Input:
[[131 106 128 133 102 131 151]
 [139 144 115 147 152 124 139]
 [128 117 127 103 144 122 152]
 [104 147 129 101 152 134 141]
 [101 107 122 105 127 129 112]
 [120 148 145 109 138  99 140]
 [111 105 131 132 133 127  99]
 [117 122  98 129 102 152 137]
 [126 154 145 102 107 112 150]]
Output: 117

Input:
[[124 127 111 114 132 128 124 116 119 115 127 127 124 116 121]
 [145 108 142 107 107 105 148 136 139 143 107 112 109 152 146]
 [134 113 128 109 116 114 125 110 107 132 107 114 103 120 120]
 [129 132 126 125 129 126 125 130 124 132 133 124 124 119 118]
 [118 136 124 120 117 142 128 118 129 107 117 129 117 120 132]
 [122 118 122 129 123 122 132 140 135 120 130 130 132 141 139]
 [134 134 120 124 111 132 118 130 117 107 118 126 122 114 120]
 [132 122 143 117 136 131 132 105 128 147 118 135 115 121 121]
 [132 130 132 128 135 121 136 110 126 131 121 124 127 127 125]
 [111 112 116 113 122 124 132 114 121 144 120 123 116 124 138]
 [140 142 150 136 142 132 128 137 141 121 133 136 131 127 133]
 [130 115 140 110 115 133 131 153 147 130 117 116 109 141 140]]
Output: 140

Input:
[[132 124 130 124 130 130 127 126 129]
 [112 127 119 113 143  99 107 143 127]
 [130 123 119 115 138 122 124 124 130]
 [131 126 128 127 130 131 131 125 130]
 [134 132 133 122 125 129 124 125 128]
 [121 129 132 129 129 117 115 138 126]
 [128 130 131 123 128 123 121 131 131]
 [138 128 121 122 130 139 142 114 130]
 [131 129 125 129 126 136 140 120 124]
 [135 122 122 120 133 128 125 120 126]
 [123 135 133 132 125 129 133 134 131]
 [119 127 128 112 140 106 101 143 133]]
Output: 123

Input:
[[109 112 140 115 129 145 113 130 126 128 131 132 128]
 [133 131 135 133 130 134 128 131 107 132 131 128 127]
 [127 123 127 129 126 127 128 119 137 132 126 128 137]
 [141 135 124 135 123 121 135 130 126 133 130 129 115]
 [128 125 121 135 124 123 131 139 130 131 125 113 133]
 [133 125 130 120 141 131 127 133 128 128 129 127 130]]
Output: 128

Input:
[[153 148 111 157 137 124 101 135 121 121 137 153]
 [111 110 120 120 135  99 126 154 150 149 115 128]
 [109 104 134 113 156 110 126 141 155 114 153 126]
 [101 114 142 112 131 126 105 116 111 134 111 116]
 [127 102 157 155 157 104 136 120 144 104 100 153]
 [120 125 107 104 137 140 102 109 131 154 135 157]
 [104 153 143 138 108 134 100 126 138 115 145 130]]
Output: 120

Input:
[[121 133 120 140 115 138 129 122 125 131 132 129 119 119 121]
 [125 132 120 125 136 131 134 133 133 118 129 130 127 121 125]
 [131 147 114 130 145 144 139 131 132 113 125 127 116 109 130]
 [125 124 126 126 126 124 126 127 127 126 127 127 127 127 125]
 [129 126 130 127 127 126 126 127 126 130 127 127 129 131 129]
 [123 126 127 134 119 127 129 127 127 133 133 132 132 131 122]
 [134 139 124 130 134 137 130 124 124 124 123 123 119 121 133]
 [123 115 128 107 145 110 133 143 140 113 130 134 145 134 124]]
Output: 134

Input:
[[144 118 123 126 129 121 117 128 132 153 127 131 132 121 125 141]
 [106 134 127 136 132 124 115 129 121 146 128 123 130 101 131 121]
 [117 129 125 126 124 128 127 135 111 124 109 129 118 123 129 129]
 [111 128 124 121 129 127 138 129 128 132 133 128 133 118 121 120]
 [108 140 123 141 131 142 124 133 146 129 142 132 111 121 132 140]
 [115 133 128 131 123 130 150 134 143 120 134 134 128 147 148 123]
 [142 133 125 124 122 126 141 133 130 127 133 127 139 109 116 128]
 [124 112 137 127 127 140 122 125 136 135 117 128 149 131 127 129]
 [130 106 132 132 129 139 131 130 133 123 137 132 109 125 135 123]
 [130 138 127 133 128 127 123 128 129 114 127 125 126 126 107 131]
 [119 122 121 145 129 127 120 134 124 126 121 124 129 126 115 120]
 [135 112 125 133 126 126 126 124 139 130 115 130 126 124 137 138]]
Output: 119

Input:
[[140 112 138 131 130 130 135 114 121]
 [135 142 134 130 147 121 122 110 112]
 [148 137 136 139 128 134 119 137 133]
 [127 119 117 131 117 120 107 147 148]
 [138 143 146 135 112 117 121 117 133]
 [122 115 150 113 114 135 126 112 141]
 [119 138 140 126 145 140 108 122 148]
 [140 132 142 122 120 115 121 143 112]
 [143 110 140 139 123 147 119 142 136]]
Output: 140
---
Input: [115 156 146 120 141]
Output: 141
Input: [106 133 128 144 121]
Output: 128
Input: [150 129 151 106 115]
Output: 129
Input: [115 103 119 144 125]
Output: 119
Input: [105 114 130 138 125]
Output: 125
Input: [135 142 117 149 140]
Output: 140
Input: [131 121 116 109 150]
Output: 121
Input: [111 133 154 128 118]
Output: 128
---
[[127 104 142 118 110]
 [121  99 140 108 113]] => 104

[142 149 103 130] => 149

[[112 120 122 132 123 123 149]
 [116 132 135 128 119 106 130]
 [134 132 126 127 129 128 123]] => 120

[145 106 147 142] => 106

[136 105 113 141] => 105

[120 134 107  99 146] => 134

[[155 135 115 136 123 127 110]
 [104 142 126 137 135 108 129]
 [110 134 133 156 123 116 124]] => 135

[128 105 149 123 112 140] => 105

[135 127 123 100 140 125] => 127
---
[[133 148 122 148 118 130 137]
 [143 136 109 146 148 140 117]
 [145 105 139 121 124 114 104]] -> 104

[[100 124 125 128 127]
 [135 135 113 128 121]
 [141 135 116 128 121]] -> 121

[[112 138 146 147 101]
 [110 126 125 125 103]
 [121 117 111 103 128]] -> 128

[[102 118 147 102 134]
 [102 111 148 150 127]
 [107 132 120 107 106]] -> 106

[[148 129 135 134 133 125]
 [130 114 130 140 131 122]
 [104 125 123 123 125 128]] -> 128

[[148 127 119 129 131]
 [117 131 116 141 134]
 [157 133 120 132 133]] -> 133
---
[[153 122 121 123 101]
 [116 122 119 121 102]
 [147 128 121 120 147]] 116

[[126 107 128 135 132 135 125]
 [126 112 128 155 132 135 125]
 [126 143 131 135 137 135 134]] 126

[[134 131 119 130 138 127 122]
 [119 136 126 129 131 123 127]
 [121 127 140 134 101 135 128]] 119

[[124 119 132 110 102]
 [132 127 132 113 132]
 [131 140 118 135 127]] 132

[[140 100 128 131 106 124 131]
 [121 104 118 132  99 123 142]
 [127 100 116 125 100 120 139]] 121

[[115 139 139 112 147]
 [134 130 153 149 114]
 [128 148 150 122 147]] 134

[[126 110 120 121]
 [117 122 122 124]
 [138 133 153 117]] 117

[[134 117 126 145 105]
 [110 117 133 117 134]
 [108 137 150 133 131]] 110

[[118 131 126 115 133]
 [106 138 136 141 131]
 [117 127 121 131 119]] 106
---
[[127 108 115 130 107]
 [ 98 147 142 101 148]
 [116 113 145 108 113]] => 113

[157 118 155 121 139 122 156] => 118

[111 126 106 113] => 126

[[142 147 156 146 124 117 138]
 [129 113 122 122 133 137 114]] => 113

[117 130 105 149 152 148 107] => 130

[127 151 135 121 144 104 122] => 151

[104 109 113 135 144 105] => 109
---
105	133	107	114 | 133, 114

141	139	115	126	127	135
130	128	150	119	125	146
| 150, 146

144	101	140	119	151	116	104 | 151, 144

128	148	150	137 | 150, 148

143	140	149	137 | 149, 143

132	122	108	105	119	122
131	118	109	119	133	150
129	136	142	110	115	114
| 150, 142
---
Input: (102, 111, 104, 128, 140, 127, 126)
Output: 126
Input: (150, 121, 152, 148, 120)
Output: 120
Input: (129, 151, 120, 123, 156, 102)
Output: 102
Input: (153, 110, 144, 111, 118, 152, 122)
Output: 122
Input: (105, 108, 145, 147)
Output: 147
Input: (126, 137, 122, 102, 130, 124, 132)
Output: 132
---
[ 99 146 144 157] ans = 157
[103 142 155 124 134 108 112] ans = 112
[129 101 121 151] ans = 151
[129 104 152 120 148] ans = 148
[133 125 107 138 132] ans = 132
[132  99 152 113 118] ans = 118
---
Input: array([127, 104, 147, 136])
Output: 147
Input: array([137, 125, 105, 116, 115, 122])
Output: 105
Input: array([116, 151, 139, 107, 130])
Output: 139
Input: array([107, 117, 107, 123, 142, 111, 114])
Output: 107
Input: array([131, 111, 125, 155, 150, 142])
Output: 125
Input: array([134, 156, 135, 100, 110, 108, 142])
Output: 135
---
[[153 141 147 148]
 [135 140 158 101]] --> 148

[148 113 150 103 143 125] --> 143

[[127 146 145 137 128 118 151]
 [127 134 133 138 119 125 136]] --> 145

[129 150 146 117 124 125 118] --> 129

[[136 135 122 150 153 127]
 [133 113 138 130 120 128]] --> 138

[[142 123 100 133]
 [122 101 146 141]] --> 141
